One turn sends every row of this set to another row. A few are shown first. Where does it send the rows asked after them?
bap: 10  8  11  -9  -12  -7  23  1  7  -7  5  5  15  -1  3  5  -28  -3  -1  10  -7  -3  -2  10  21  4
tibig: -2  1  -2  0  -4  -23  10  6  2  -20  16  -2  8  9  -3  -7  -2  15  2  -12  8  0  23  -21  -7  -1
zerev: 24  -4  10  -18  -5  9  -12  17  2  -13  5  10  3  1  0  -14  4  29  0  -1  6  -9  2  -8  -18  -3
gozu: -9  4  -3  -7  -13  -6  6  -2  -2  -9  17  10  -27  5  -12  -6  -4  6  1  -22  7  -24  2  7  -4  -6
rem: 28  8  12  7  -9  9  -7  -9  19  -4  6  -4  16  11  -9  2  -18  0  5  12  2  -11  -20  -2  -12  -1
Lebof: 8  10  11  -17  -13  -21  4  -18  -5  -8  6  -9  14  0  -6  -22  -9  19  14  -9  -2  0  -6  3  3  5
vazil: 6  5  -3  -16  3  21  -13  12  7  -23  -8  13  -3  8  14  -9  -2  7  -8  7  -1  14  -9  0  -5  -2
pif: 4  9  12  6  -5  14  2  1  -2  -25  4  10  5  7  -16  15  -30  13  -10  6  -6  -7  -11  0  0  11
dov: 4  3  10  -11  2  -14  -13  -18  11  -3  9  -14  22  -2  12  -15  -14  13  -2  -11  -2  4  -13  0  -2  -3
kom: 4  5  -7  -13  2  19  -19  13  -6  -20  0  20  -1  3  15  -9  -7  4  -16  5  -4  2  -4  0  -9  1
kis: 0  17  -1  -10  -16  -16  11  -1  -16  -12  9  -2  -5  5  -20  -21  -16  14  22  -4  5  -2  11  0  -2  5
Mozu: 8  -10  9  0  -17  -9  10  -1  13  -4  15  18  14  -5  15  -9  -32  -5  9  5  4  13  -7  4  9  -4
madev: 3  17  7  -1  -12  9  10  -4  1  -21  2  6  10  5  -13  14  -30  10  -11  8  -9  -9  -7  2  7  12
vilot: 18  6  -16  -3  -14  12  -4  13  -4  -2  -1  -14  -5  20  -8  -18  -18  -16  18  -3  11  -4  2  -1  -18  -8
lapin: -6  6  -1  -7  1  -5  0  -9  6  -18  6  1  25  6  14  11  -17  3  -17  0  -10  6  -8  -14  6  -3
pofit: 1  -2  -16  1  -7  9  -9  -3  25  5  -5  5  6  0  -8  5  -19  6  -1  8  1  11  -11  7  -18  -18
pidin: 7  -12  -1  9  -15  2  -6  -8  6  -6  26  13  12  -5  12  -25  -20  2  4  -9  8  18  -4  -7  -8  -4
lida: 13  4  3  -22  -4  -3  2  15  7  -23  -3  -2  2  7  22  -14  -19  4  -17  5  12  -7  4  -21  -8  -1
Zep: 12  -3  1  -12  -23  19  9  8  1  5  -7  -14  -1  5  -3  0  3  -12  -1  -8  -13  -9  5  10  -2  2
kudab: 18  -4  6  -11  1  1  -12  27  -5  -17  10  1  -4  3  -1  -17  3  27  -7  -3  7  -12  5  -4  -10  -3
Nesu: 1  -14  2  -11  -13  1  15  0  6  -10  -1  -13  7  -6  16  0  -16  3  10  -20  -8  1  10  -3  20  -9
noz: 0  -1  0  4  -7  -5  12  14  -7  -9  25  19  -2  11  -7  -6  -31  19  4  7  -19  -18  -9  4  -21  1
Zira: 4  6  6  0  6  -3  7  -4  12  -14  2  -16  10  23  1  -18  -19  -2  4  10  0  -23  -10  5  15  -12
Tesi: -11  3  2  -4  -17  -1  -7  11  2  6  22  12  -5  3  -9  -3  -30  9  7  20  -14  4  -15  9  -20  -5
giba: 13  3  -15  -10  -10  1  4  -9  -9  -4  21  -9  6  5  -10  -21  2  4  19  -10  -8  -2  5  -7  -29  -4
defe: 2  -3  -1  3  -8  -7  17  14  -4  -15  23  16  -6  16  -6  -6  -21  18  1  5  -9  -23  -5  -4  -24  7
Mit: 16  0  2  -29  -3  -6  4  17  7  -24  2  3  -5  7  26  -11  -14  5  -2  -5  13  -3  1  -16  -11  -6
ripiz: 6  -15  -4  -16  -13  6  -7  12  1  19  -10  -9  -3  5  1  -6  -27  4  8  -9  -3  -20  -12  2  -11  -15
vipi: -8  4  1  4  -3  -7  -2  0  12  -11  -16  -2  -16  10  4  -1  -9  9  19  -16  5  -6  0  7  18  -3
muk: 4  6  4  0  5  -2  7  -3  16  -16  0  -15  9  24  0  -23  -16  0  6  6  -1  -26  -7  8  12  -7
bupo: -9  4  -3  -6  -15  -1  1  -1  1  -11  20  9  -30  4  -11  -6  -7  5  1  -22  9  -22  -4  6  -6  -2
nitog: 15  2  5  -13  -22  19  9  6  -3  5  -9  -9  -2  6  3  0  -2  -13  0  -16  -13  -10  12  5  1  3
Fiko: 19  5  -11  -12  -10  -2  3  -7  -11  -2  18  -7  6  1  -7  -17  4  6  23  -8  -10  -3  6  -7  -27  -12
nenaf: 0  -7  -12  2  -3  8  -11  0  26  6  2  1  7  0  -9  7  -26  4  -2  4  5  9  -13  4  -18  -14
pof: 7  -12  -6  -12  -13  8  -7  17  5  19  -6  -6  -6  8  2  1  -25  5  4  -9  0  -18  -18  5  -5  -15
sib: -12  16  2  2  -3  -10  13  13  -9  -22  10  -4  -11  13  -5  -4  -25  9  20  6  -1  -6  12  -14  4  6
fedof: -16  10  -1  -5  -18  -11  -11  0  13  -1  20  8  -4  0  -6  -5  -2  5  13  9  2  15  -2  13  -19  2
fekap: -13  3  -4  -2  -13  -12  -6  -3  20  -6  18  0  7  -4  9  -9  10  7  5  -12  9  5  15  7  -8  3
Tira: 3  0  21  5  -17  24  -10  -7  -1  -5  16  14  -1  3  -2  -8  -31  -13  1  8  -9  -7  6  -9  -16  -7
pon: -2  -11  -6  10  -5  2  -16  5  -7  -15  25  17  13  8  -8  -9  -15  22  -5  -5  -9  10  -6  -5  -18  -10
Mita: 4  -5  4  -5  -32  2  5  -4  -4  -11  21  11  -14  10  15  -15  -15  -2  16  -14  -16  -10  0  -4  -27  -2
Sekef: 18  1  -16  -4  -10  11  0  11  -6  -2  -2  -11  -7  11  -8  -13  -19  -23  18  -7  13  0  1  -1  -12  -7
vur: 5  -11  2  -13  -18  -1  16  0  7  -12  -2  -13  1  -6  17  1  -17  2  8  -17  -5  7  8  -5  17  -17
Duki: 5  0  23  3  -12  23  -11  -5  4  -4  15  13  0  2  2  -8  -33  -14  4  6  -10  -11  5  -11  -12  -4
seb: -15  13  4  -2  3  -5  10  10  -10  -28  3  -3  -6  16  6  1  -24  7  17  6  -6  -12  8  -14  5  8

kom goes to -> kudab
fekap goes to -> dov
Nesu goes to -> nenaf
And these:
pon goes to -> tibig
vur goes to -> pofit
nitog goes to -> pof
rem goes to -> Mita
Tira goes to -> gozu
Mozu goes to -> fedof
Tesi goes to -> kis
pif goes to -> defe
Sekef goes to -> Zep
vazil goes to -> zerev
bupo goes to -> muk
noz goes to -> sib

One turn sends every row of this set to another row. A few are shown first. Where does it send the rows asked after them?
G: 13  20  10  -1  -9  7  -6  -8  9  8  9  1  -10  -1  16  -15
W: -3  -19  13  9  1  -16  8  13  5  4  16  -9  1  18  -13  -7
A: -17  -16  5  8  14  -16  -5  -2  1  -9  -8  8  -3  15  -15  0
R: -2  1  4  5  -4  -22  -13  3  11  19  -11  -2  5  13  -15  2
E: -10  6  21  -1  -1  2  5  9  -25  -3  -13  8  6  -5  10  -4
S: -4  -6  32  -13  -8  1  5  4  -13  -15  -5  -9  -2  3  -4  -17
D: -4  16  9  1  -16  4  -9  -17  -7  -4  -3  4  -2  -11  6  -4
F: -5  -9  24  -5  18  8  17  12  0  2  -5  10  -19  6  -4  -20
M: -9  -17  4  11  2  -4  8  -2  15  4  17  3  -10  11  -21  -1
C: 6  11  12  2  12  11  7  14  6  8  1  13  -17  9  22  -14
Z: -8  3  23  -3  10  15  13  11  -18  -6  -5  12  -4  0  12  -9
P: -11  -3  8  4  3  -21  -9  -7  -2  1  -3  -4  14  19  -19  -5
H: -9  -12  0  9  6  -16  -9  7  14  9  -15  11  -11  9  -11  7
Q: -12  -9  4  7  -16  3  3  4  15  5  2  2  -5  11  -19  15
U: 2  12  9  -4  1  14  6  1  24  14  -4  9  -23  16  -1  -12
K: -6  -12  12  5  -16  -9  4  20  6  4  0  -9  6  18  -11  10
T: -1  8  12  8  21  -3  9  16  -6  8  -3  14  -7  11  18  -17
V: 4  16  17  -11  -24  7  -6  -6  11  -3  -5  -11  -6  12  -1  -9
J: 6  18  0  9  5  -1  -6  -11  11  7  8  11  -14  5  15  -16
N: -2  12  21  -6  -11  12  0  -11  -15  -7  4  -1  2  -10  6  -11

Z goes to -> N
T goes to -> E
And these:
P goes to -> R
W goes to -> K
F goes to -> S

